Each thing below was measured twice, in two different ways. The second way is not exact.
Here are some of them measured both ways, the first way above the second, with a blank line after each pair.
[ 10  73  47  21 -26  -1 -45 -52]
[ 45 -39 -53 -26  39 -21  37 -22]

[-28 -47 -48  14  17 -77  -9  47]
[-82  11  30  33 -40 -49  18  -2]

[  8  52 -89  14  21 -21 -35  35]
[-65 -47  56 -17  21 -20   9  29]

[-22 -11  43  71  26 -25 -28  62]
[ 18 -53  36 -26 -69 -40 -35 -51]

[ 16  28 -26 -68  23  31  50 -53]
[-10  52  -9  -7  50  35 -11  46]

[ 40 -44  -1  -8 -34  22  79  41]
[ 17  26  23  39 -52  83 -11  15]

[-49 -34 -23  12 -65  24 -13  60]
[-68 -71   6  23 -12  29 -29 -64]

[ 60  33  43  36   4   3 -80 -11]
[ 96 -25  50  -4  11 -35  13 -26]

[-23 -93  20  24  -5 -50  -4  31]
[-21  25  22  53 -69 -31 -14 -44]

[ 41  54  24  15 -50 -15   6 -74]
[ 51  27 -25 -17  14  27  79  22]

[-33 -62 -56  39  25 -33 -20  45]
[-70 -38  62   9 -24 -28 -25 -47]

[-14   4 -36 -91 -59  10 -10  -2]
[-12 -29 -45  57  66  19  14  28]

Now 16 new things, measured the second way only, each followed by its number:
[ 37  60   2   0 -62  43 -15  45] 0
[ 38  -6  89 -59 -30   6 -39 -19] 1
[  5  41 -44 -29   2 -40 -29 114] 2
[ 61 -22 -25  26  30  62  55 -37] 3
[ -6  -5 -57  -3   9 -18  -9  76] 4
[103 -16  -9 -66 -30 -17  37  -8] 5
[ 10  35  37 -27  11  75 -38 -13] 6
[ 25   1  39 -66 -73 -17   7   2] 7
[ -3 -39  35 -13 -48   6 -70  15] 8
[-44  61 -27  36   5 -52  28 -27] 9
[ 43 -29  70  25  22 -57  -4 -49] 10
[-10 -19  -6  72   8   5  26 -78] 11
[-66 -24 -47  18  35  14  13 -61] 12
[ -6 -81 -62 -24  12  10 -12  43] 13
[ 29  25 -16  63  53  21  18  13] 14
[ 74  -4 -32  -6  33  64 -17 -31] 15
A few of them come next, measured the first way, each followed by the number of its row above:
[-34  71  26 -15 -34  37   0  53] 13
[  2  23  44  -9 -20  94  21 -11] 15
[  9  70  28 -61  48 -17  32  15] 2
[ 43 -48 -25  51   9  63  41 -10] 6
Now 16 new things, measured the second way only, each followed by its number:
[-60   0   4  14  42  52 -11  36] 0
[-27  57  38 -41  -2  43 -53  -2] 1
[ 18   5 -69  30  43 -45  40  38] 2
[ 45 -22  46 -14 -15  22 -19  68] 3
[-65  28 -13  -1   5 -60 -28  -6] 4
[-46  33 -79 -63   3 -10 -30  30] 5
[-60  89  25   2  13 -37  14  -7] 6
[-14  30  40  -7 -73 -53 -10 -27] 7
[-88 -17  12  15  12 -11  48 -16] 8
[ 24 -52 -73 -39 -25  28  -2  19] 9
[ 18  13 -80 -30 -14 -35  19  53] 10
[ 49  12   4  49  45  50  27 -44] 11
[77  5 12 12 92 -9 -5 46] 12
[-24  44  30  58  38  -5  35 -33] 13
[ -6 -76 -23 -34  11  42  23   0] 14
[-28  33  24 -14 -88 -45 -44 -21] 15
A few of them come next, measured the first way, each followed by the number of its row above:
[-39 -56  34  42  56 -35  10  35] 15
[-54 -33 -29 -47  56 -56 -16  -5] 4
[ 13 -68 -53 -43 -22 -38 -11 -52] 13
[  6 -44  -9  30  68  69  21  12] 1
